Rotation paths and how fast each direction turns (degrees per step)
Each turn is a multiple of 5 degrees from 10 to 175, or 0.
Each row of a path follows its step; steps can be skipped.
path 1
step 0: [ 12   7   1  -5  -7 -18   5  -2  10  -2  -7   0  22  16  11  19  17   3
   1   7   2  13 -20 -13  -6 -11   2  -8   3 -12  18]
step 1: [  0  10  -3   1  24 -13 -20  -1  -6  20 -15   0   5   6 -16 -17  -7   7
  -6  -5  10  -3  -7   4  -2  10   2  -9 -17 -18 -12]
step 2: [  1 -13 -12 -19   6 -15  30  -5   2   7   1 -16  -4  17  -1   3  21   1
  -1  16  -6 -15   4  -4  -3   7  10  10   2   0  -7]
step 3: [  4   3   1   2  -9 -12  -5   1   2 -21  -5 -16   2  14 -20   8 -18  -2
  -4   2  -7  -2 -13 -16   2   1  -2 -30 -19   0   4]
step 4: [-13   4  -1   3   3   5   9 -12   0  -9   0  -3  -6  12  -7 -16  10   9
 -23  -4   7  19   5  10  -3   1  16  18 -22 -12 -16]
step 5: [ 10  -6   1 -17 -17  -8  17  -2  21   5 -14   2  12  14   4   8  -3   0
  -5 -17 -10  -9   2  -2   8  14 -10   3 -12  25  -4]
step 6: [ -7  13   5  21  14 -20   4  -4 -13 -13  -5   6 -12  18  -1  13 -21   9
  10  -9  -5  19   8  -6 -12   1  -7   3  -6  -2  -6]
step 7: [ -1  -1  13 -23 -11   7   0   9  -1  23   1  -7 -14   8   5 -12   6  13
   2  -8 -22  12  14   3   9 -12   4  10 -18  -6   2]
step 8: [-11 -30 -18  -6   3  -6  -2  -7  10   0  -6   6   6   2  -9  19 -13  -1
   6 -16  -9  10 -15 -11 -14 -10 -15  10  -1   6   8]
step 9: [-10   8  -6  14   4   0   0  15  -5   1 -20   0 -30   2  21  -9   0   7
  -5   2 -14   8 -15  16  -7  10  -9  -4  -9 -11   8]
Speeds:
[ 0  5  2  7 -1  9 -1  4  1  0 -3  0  0  3  1 -1 -2 -2  7  5  1  6 -3 -4
 -6  3 -2 -3 -4 -5 -7] : 130
[-5  3  4 -4  3  5  3 -1 -1  0  1  2 -5  1  2 -2  5  6 -1  3 -5 -2 -6  2
 10  1  2  5  3 -3 -8] : 140
[ 2 -1 -5 -2  5 -1 -7  3 -3  9  1  0  0  0  5  1  2  3  4 -1 -3  2 -9 -2
 -3  0 -3  4  3 -5  8] : 40
path 2
step 0: [ -3  -4 -13 -21  -6   4 -16  12   1  -6  -4 -17  -6   5  -7   5 -11  -3
  -5  -7 -10   3 -13   0 -22  21  -2   9 -22 -14  -5]
step 1: [  1   5 -15 -10  17   6 -25  13 -11 -11 -11 -23  -8   6   2 -16   2   5
 -19  -1   1 -12   0   5   4   5   1   7  18   0   7]
step 2: [ 20  -5 -10   2  -9  -2   5   0   0   7  -5 -22 -12  13  15 -14  -8   2
  15   5  -3 -14  16  -2 -12  14 -15   8  20   0  -6]
step 3: [  6  10 -22 -14  -4   1   3 -10  11  -4 -14 -13  12   0   7  -3 -22  -5
   4  -9   1 -13   3   1   8  21  -1  -4 -17  15 -14]
step 4: [  5  14  12 -18  11   7 -22  -3  16   1 -13 -16  -5  22   2   7   0   7
  -2  17   8  -2  10  13   8   4  11  -4  -4   9 -12]
step 5: [  6  11  10 -13  -1   9   2  10 -11  -3   2 -12  -9  26  -3   7 -25   5
   9   2  -5  10   3  -3 -29  15   9   4   4   0   3]
step 6: [  8  14 -14  -4  10   5  -8  15 -12  -7  -9   0   6  11 -11 -22  -9  -1
  -8 -30  -3  -6  12  18  -8   5   4   6  -8   4  -5]
step 7: [ 10  -4  -9   1 -11 -11 -25  -4   5  10   2 -26   5  11  -1 -19  14  10
  -1   0   5  10  27   5 -10   5   0   8   1   1  -7]
step 8: [  2 -13  -4 -16 -22   6  -6 -12   4  -8  -8 -19   1  16  12 -12 -14  -4
  -3  -6  -1   6  -7  -8   0  26   0   4 -11  -2  13]
step 9: [ 12   5  -8 -26   4   2 -20  11   5 -14 -14  -3 -19   5   8  -4   4  -6
 -12   5 -15 -13  -5  18   4  13  -6  -4  -7  -3  -8]
Speeds:
[-2 -4 -1 -1  1  2 -6 -1  0  1  4  4  1  4  0 -4  6 -2  3 -9 -2 11  2  2
 -6  0  6 -6 -3  0  4] : 45
[ 2  2 -4 -3  4 -5 -9  5  7  1  5  1 -1 -3 -6 -1  1  2 -2  2  3  3 -2  1
  5 -3 -1  4  2 11  1] : 125
[ 0 -1 -1 -6 -6 -2  3 -5  1  5  4  0 -4 -1  7  1  0 10 -2 -5  9 -1 -2  4
  3  0  1 -2 -6  0 -1] : 80
[ 2 -4  0  1  2  3 -6 -5  6 -3  1 -3  6  2 -1  6 -1 -3 -3  6  8 -2 -3 -1
 -3 -2  2  1 -8 -6  5] : 90
[ 2  3  8  1 -9 -4 -1  1 -4 -3  2  2  3  2 -8 -4  0  3 -8 -1 -1  5  4  1
  0  0  0  7 -6 -3  1] : 45
[-11  -4   2   0  -1  -1  -1   0   4   3  -7  -6   3   1   3   1  -1   0
   4   2  -5   8  -1   1   6  -1  -2   4  -7   3  -3] : 85
path 3
step 0: [  0   5  -2  -5 -12  11  -4 -12 -11  -5   7   8  -1   6 -19  23 -21  -7
  -5 -20   4  -3 -15   4  21   0 -10   5 -15  -5  -2]
step 1: [  2  12   4  13  -1   0   8  11  -3  14  -6  -3   9   4   2  18 -19  10
 -11 -27 -19  -4  -9 -10  -1  14   1 -10  18   3   3]
step 2: [  0  12  -1  -9   4  13   7  -4 -21  -9 -14  -2   8  12 -11   9   7 -22
 -12  -7   2   5 -11 -11  15  17  -3   3   1  -5  21]
step 3: [  0  19   2  12  20  -4  -2  13   2  15  -6   0 -10  18  -5   3   9   3
   2  -1 -31  -4  -7 -20  -3  11 -10  -2  -6   8   6]
step 4: [  0   8   4  -9  10   4   4   3  -8 -16   4   9  -7   5 -17  19   1 -12
  26   2 -10  -3 -12  10   2   6  -3   9 -16 -12  24]
step 5: [ 21   2  14  14   2   1   0  17   5  12   4   8  -8   0 -11 -10 -16   8
  15 -15 -20  -5 -13  -3   7   3 -22   4   1  -6   1]
step 6: [ 14   4   5   5   3   2  10  -7 -10 -18   5 -16  14  -6  -8   1 -17 -13
  16 -13   0  -2  -6  -8  -1   3   2  -6   5 -25  23]
step 7: [  3   7   9  16   4  -9  -8 -15  -7  -1  -1 -12   0  12  -4 -13 -14  -4
  -1 -11 -15   8   7 -24  17   6 -29   4   0   2  -5]
step 8: [-13   3   2  10  -2  -6   8  -6 -20 -19   4 -10  10   8  -7  27  -9  -5
  17   8 -23  11   8 -12  -5   1   7  -7   0  -5   4]
step 9: [  4   3  18 -10 -20   3  12   5  -6  -6  -2   7 -16  16 -13   5  -6  -5
  -1  -6 -20  15  -3  -9   9  -3 -24   8  -2  13 -11]
Speeds:
[  3   5  -3  -1   3   2   1  -4   3  -1  -1  -9  -2   4  -1  -8   5  -4
  -4  -1   4  -4  -1 -10  -4  -2   2  -2  -5  -2   0] : 90
[ 4 -5  5 -2  5 -3 -5  0 -8  4 11 -5 -1  6  1  3 -2 -1  0 -5  4  4  4  0
  1 -5  3 -1  2  0 -2] : 45
[  3  -2  -3   7   1   5  -4   2  -4   4   0   3  -2   0  -6  -5   1   2
  -5   4   0   1  -2  -3   8   0  -5   5  -2  -2 -10] : 160
[-2  0 -2 -2  4 -7 -2  4 -3 -5 -2  2  3  4  0  2 10  0  2  6 -2  7  5 -7
  4  3 -1 -4 -2  5 -1] : 70
[ -6  -3  -2   4  -3   0  -2  -3   0   1  -6  -3   6  -1   3  -1  -4   4
   5 -11   5   3   0  -5   7   3   4  -1  -2  -1  -2] : 60
path 4
step 0: [ -2  15  16 -10   5  -7 -26  15  17   0  -2  -5   4  -6   9   9 -10 -15
  19  19  -2   2  -5  -3  -7  16  -1  -2  -4 -11  12]
step 1: [ -1 -19   4 -20  -4 -17  12  -9   4   7   8  -8   0 -11   2   7   2  -8
  -1 -12  16   1  -1  24  -4  26   4   0  -4 -16   8]
step 2: [-10   7  -5 -12  -8   4 -10   3   0  -3 -23  -2 -16 -11 -10   3  11   4
   7   8  11   2 -14  31 -10  -9   5  16  16   7  -1]
step 3: [-12  10   4  -2  -4   1 -13  -6  14   6  -2  -6 -28  27  -8  -9  -6   6
  -5 -14   7  -5 -12   1  -6   9  -5  -6 -11   0  24]
step 4: [  6 -25   4  12  -7  -1   2   3 -14  17 -13 -11  -3  17 -13  21  -3   8
   0   1 -17   7  -8   5  -7   8  -8   3  16 -11  10]
step 5: [ 11  12  13  -2 -20   1  15   5  12  -3  -7  17 -15   5  -8  15 -20  -4
  15  -1   5  -9  16   3   3  -1 -14   0  19   8   3]
step 6: [ -7  -1  -1   1   5   2   8   4  18  -8   2  13  14  18   8  -2   1  28
  -8 -12  -7  -8   2  21  -3  14 -24   3   2  -5  -7]
step 7: [  1  -2   0  19 -10   4  15   5 -19   7 -13  -4  10  14  -4  -6   6   4
  -5   9  23  -4  -8   3  -1   7 -12   5  -2  28 -14]
step 8: [  4  19   6   0  11  22 -11   4   3   3 -17   9   4  15   4  14   2 -14
  -6 -18  -4   9  -2 -14  23   2 -14   4  -6   9  -6]
step 9: [-15 -19  11  11   7   0 -12 -10   4  -1  20  -1  19  10   6  23   3   4
   5   1   6  -3  16 -16   5  17   1  11   4   9  -4]
Speeds:
[ -7  -3  -6   1   6   0   0  -1   9   0   1   6  -1   4  -5  -1  -3 -11
  -1   2  -3   1   1   2   0   0  -5  -2  -5  -1   1] : 135
[  1  -1  -1  -9   5  -2   3  -1  -2  -2   1  -4   0   0   0   0   4   2
  -6 -10  -6   8   2   3   6  -1  -7  -3   0  -3   0] : 155
[ -3   1   2  -6  -3  -1  -4  -6  -2  -5  -5  -2   8   3   5  -2   4 -10
   4  -2  -1   0  -1   2   0   7   2   1  -2   4  -4] : 45
path 5
step 0: [ -1   8  13  10   0   2  16  15   9  -2  -9  18  -9  -3   4  17  -2   0
  16 -14   3 -19   3  -3 -10   5   6  14  13  19  -3]
step 1: [-10  14 -23 -15  11 -15   8  -8  -3  -4  -5  17  20   3  -4 -11  10  -4
  11  -4  -1   5 -17  -4  13  -3 -13 -10   3   2   6]
step 2: [ -2   7   8   8  18   5   1 -24 -16  -3   9 -13   3  -9   5  15  -8  -7
 -17  14  -4  10   8   8  -7 -13 -14   9   5   4  -9]
step 3: [  7  -2  20  -3   3 -14   5  19   4  -4 -15   6  -9  -7  -9  11  -4  -8
   3   8  13 -11 -11  10   1   1   5  14 -10 -28   3]
step 4: [ 14   6 -21   5   4   3 -12  -4   8   2  11 -11   0   9  -8   1   5  14
  27  -5  12 -10 -16  -6 -14   3 -16  -6  10  -2   7]
step 5: [-14  -1  13  10 -11  -9  -6   4 -16  -2 -11  -4   3 -10  -3   9   3  -2
  -6  -5  -6  18  -3  -8  -1   8 -14 -14  27  10 -19]
step 6: [ -7  -3  -2   6  23  -3   1  -3   4   9 -11  -4  -1   1  -8 -15   7 -20
   0 -13  12   8   2  21   5 -13  22   0  -3 -14 -10]
step 7: [  3  -2   4  -3  10  -6  -4 -10  11  -4  16  -7 -10   1  -3  19   1  -4
  12  -1   8 -22   1  -3   5  10   5  22   6  28   4]
step 8: [-17  28   6  -8  -5  -9   0   9   0  -3  -8  17  11   0  -4   2  -6  17
   9   7  -6   9 -17  17   9  11  -5  -9   6   5   7]
step 9: [  3  14 -14   4  14  22  15 -17   2  -5   1  -6   1 -19 -11   6   1 -17
  -4   6  -6   8  -1  -2 -15 -18   2 -11   9 -10  -2]
Speeds:
[-9  2 -6 -2  4 -1  2  0  3 -2  0 -7  2 -2  2 -7 -2 -3  6  2  7  3  4 -2
 -4  4  1 -3 -5 -5  5] : 145
[ 4 -4 -6  5 -1  1 10  2  4 -1  0  1  3 -5  0  2  6 -2 -4 -4  2 -1 -3  4
 -5  6  5  6 -3 -3 -3] : 115
[-3  6 -2  3 -8  4 -4  2  8 -1  1  4  0 -3  0  3  0  7  3 -3  0 -5  2  0
  0  0 -1  1  8 -6  7] : 90
[-2  2  3  5  1  1  2  6  3  4  1 -6 -4  5  1  5 -4  4 -2  0  7 -6 -8 -2
  4 -1  2  1 -7  3  5] : 95
path 6
step 0: [ 23   7  -2   4  -8   0  11   0  -2  -3  -4   1 -24  -4 -24  -1   3 -19
  -3   0  22  -5  12 -10   0 -13  -1 -10  -3  -3  15]
step 1: [  3  12  16  -1 -11   5  -4  -6  -7  -8 -16   6  -7  14 -20  16  11   3
  -3  19   0  -8  -6  27  -3   4  -1  12   7  -9   7]
step 2: [ -9 -11  -3   2  15  14 -15  -7 -16  13  -2  19 -12   0   6  23 -12  -2
  -1  -7  16  -4  15   8   2  13  -5  14   1 -11  -2]
step 3: [ 22  -4   7  -3  -2   0  -9   9   6  -9   4  23 -12 -13  20  -6  -1  13
   0  11  15  13  12  -3   1   1  21   4   9  -8  -3]
step 4: [ 14  -2   6   0   4  -9   2   4  17  10  15   8 -12  -2  -8  20  20  14
  -9  -7  -1  22  -1   6   0  -9 -12   5   4  14  15]
step 5: [ 10 -17  -6 -14   9   7 -17 -10  11   8  -4  -6  -6   6 -21  -4   2  14
   9  20  16  -9  -4  -6   2   6 -16  -5  -7   3  16]
step 6: [-10   8 -22   3 -21  14 -20  15   1  10  12   9  -1   2 -11  -8   5   1
  12   6   7   2  -4  18  10  19   9   5   8  -1   6]
step 7: [  7  -2  -9   5   7  -5 -13   1 -10   7  11   0 -18  -7  -6   1   2  23
   6 -21  -7 -10  -2   7  -2  -4  23  15 -20  -1 -13]
step 8: [  9  -9  -6   5  15  17  13   5  10 -10 -11   9 -10  -7  -6 -12  10  15
 -22  -4 -12  -6   9  -5   6  16  13  -1  -2  18   6]
step 9: [ -9 -24   2 -13  -2 -11  14 -11  12   6   8   9  -6   0   2   4   6  -3
   9   6 -12  -6 -23  10  -5  16  10   4  10  18  14]
Speeds:
[-2 -7 -8 -4  0 -4  0  1  1  5 -9  0  0  1 -1  5 -3  1 -5 -2  5 -2  1 -6
  2 -8  2  1 -5  0 -4] : 140
[ 6  0  7  0  3  2 11  2  0  4 -3 -1 -5  0 -6 -3  7  0 -4  2  0  1 -5 -2
  1 -5 -3 -1  0  7 -3] : 90
[  4  -4  -2   0   5   3   7   4   5   4   0   0   1  -1  -2  -2 -10  -4
   5  -1   4   1  -5   3   3   3   4  -3   7  -6   0] : 115
path 7
step 0: [-10   2 -21   1  -2 -20  -3  10   6  -3 -14  -5  11  12 -14   0  -4  10
  -8 -17  -3  -4  -5 -13   6  -5 -10  -2  13  -1  -6]
step 1: [ 14  -8 -11   5   6  11  -1   9  -3   3  18  11   1 -14  -1   4 -12  -8
  -2   5  -7  -7   8   0  -5 -11  23 -20  -2 -11   9]
step 2: [-14   2   8  18   3 -10   5   5   5  -6  -5  -7 -17  13  -2 -10  12   2
  -2   4 -15   8   5 -10   0  -8 -21 -12  -3  10  11]
step 3: [ -2   7   3   1   8  10  -1  -8 -11   0 -20  21  -6 -21  -2   6  -5   6
 -10 -14   6  15  -3   2  -3   3  18  -5  -4 -10   2]
step 4: [  5 -12   2  -1   6  -7   8  23  -4  -5  -2   3 -17  15  -5  -1  -2 -13
  -4  -7   1 -11  -4   7   9 -12  -7  18  -1  21  -4]
step 5: [-14  -4  -3  -7  10  16  10 -16 -19  21  11  15   4  -6  -4   3   4   8
   6   7  -1  -2  -1  12 -10   5 -10  -9   4  -6   0]
step 6: [  0 -15  18 -13  -8  -4 -13   0  13  -4   5  -6 -13   1   6  -9  -4  -1
   0  -6 -13  17   9   0  -1   5  -5  11 -16  12 -16]
step 7: [ 10  -3  -7   8   6  -3  -3 -10 -12  11 -10  -4  11  -9 -10  -5  -2  -3
  -5  -8   6  -8 -16  -4  -3  27 -10  14  13 -12   2]
step 8: [ 13  -5  -3  -9  -4  12  -2  14  11  -1  23   6  20  11   0  -5   7  -5
  13 -11  -6  12   2  -2  16 -11   5   4   0   5  -3]
step 9: [-11  -8 -12   8 -15 -12   2  -7 -11   3  -5  -7  14   2  -1  -4 -12   1
  -2   6  -4  -3  23  -8 -16  11 -11 -11  11   2  11]
Speeds:
[ 0 -3  6  2 -9 -3 -2  8 -2 -3  5 -4 -3  4  5  6  5 -1 -6 -5 -4 -2  1  3
  1  1 -2  1 -1  2  2] : 160
[-9  1 -4  1 -4 -6  1 -2 -2  9 -2 -1 -2  2 -1  3 -2  0  3 -3  0 -2 -5 -3
 -2  0 -3  5 -2 -5 11] : 160
[  4   3   2   0   1  -6   3   7  -2  -1  -8   0   4  -1   1   0  -2   0
  -1  -4   2   3 -10  -3  -4   3   1   2  -5  -4  -8] : 100
[ 0 -3 -4 -3 -4  2 -2 -5  2  0  3 -1 10  2  7 -4  1 -6  2  1 -3  3 -1  2
 -1  7 -2 10  3  0 -3] : 35
[ -9   0   4   3   0   4   6  -2  -2   0  -4   3  -3   6   2   0   0 -10
  -7   3   6   4   0   4   0  -4   5   1   1  -1  -2] : 45
path 8
step 0: [  2  13  -2 -16  -1   4  -3  17 -17  -9 -13  -8  11   7   2   1  14 -10
  10  -7   3  -7  10 -17  -6   1 -11   8  17 -12   8]
step 1: [  0   7  -6  13  -4 -12  16  -1  -8  13   2  -8 -10   1  12  15   2  20
  -6   7  17 -11 -15   4  10  10 -15   1  -6   0   6]
step 2: [ 18  -3  -4 -11   5  11   6 -13   1 -23  10   6  -7  -4   2  -9  -3   2
  -2   3  10 -16  26  13   4   4  -4  -3   1   3 -12]
step 3: [ -7 -19  -1  -7  16   0  15  -9  12  23 -16  -1  -9 -11  -5 -17   7   1
   2   1  -3  10  -2   9  -1   0   5   8   1  -8  14]
step 4: [  1  -6  -9  -3  -8   5 -14   4  -9  -3   2  -1  16  25  -8   1   7  -7
 -18  -6   2   0  11  -1  -3  -7   2  29   0   1   9]
step 5: [ -2  -5  11   6  -1 -14  18  19  -9  -6  -1  -2  -3  -2  -5  14   2  24
 -12   4  -9  -1  -7   6  -2 -14   2 -10 -20  -3   8]
step 6: [ -6   2   9 -24  -9   6  11  -1  22 -23  -1  -8   1  -1   1  16 -14  -9
  -3  -1   1  -1  12  -2   3   2 -10   2  12  -1 -12]
step 7: [ -1   2   3  -3   6 -12   4   8   6   9  -4 -13   1  -9   0 -20  14   3
   2   5  25   6 -14  -6   8  -1   4  -1   8 -26  -3]
step 8: [  7  -3 -12   9   3   8 -13  -6 -15 -10 -11  -2  13  -3   4   5  -7  11
  -8  -4  17  10   9  -3  13  15  -6  20  -3  17  -4]
step 9: [ 20  -4  14   5   5  -1  12   4  -3   0   8  -2 -20  -2 -16   3   9  16
   9   6   1  11  10  10 -20  11  10  -4  -7   2  10]
Speeds:
[ 1  2 -3  7 -1 -1 -3 -3  1  5  3 -3  7  0  5 -1 -5 -9  4  3 -6  0 -1  0
 -4 -2  4 -9 -2  4 -3] : 0
[ 2  0  6 -1  9 -2  3 -6  0 -5 -3  2  0 -3 -2  3 -6  8  3  1 -7 -2  7 -4
 -2 -1  4 -1 -1  2 -4] : 110
[ -6  -4  -3   0   6   4   3   6  -3   5  -9   1   2 -10   6   4  -1   2
   0  -4  -4   1  -5   4   3  -1  -3  -1  -2   2  -1] : 155
[ 0 -6 -2 -2  1 -2 -5 -2 -2  6 -6  6  8  3 -6 -4 -3  2 -1  2  2  5  3 -4
  1  2 -5 -5  4 -7  0] : 90
[ 1  6 -7 -2  3  6  2 -2  7 -3  1 -1 -1 -1 -8  0 -1  3 -1  5 -3  2 -4  8
 -4 -3 -7 -4  1 -2 -5] : 95
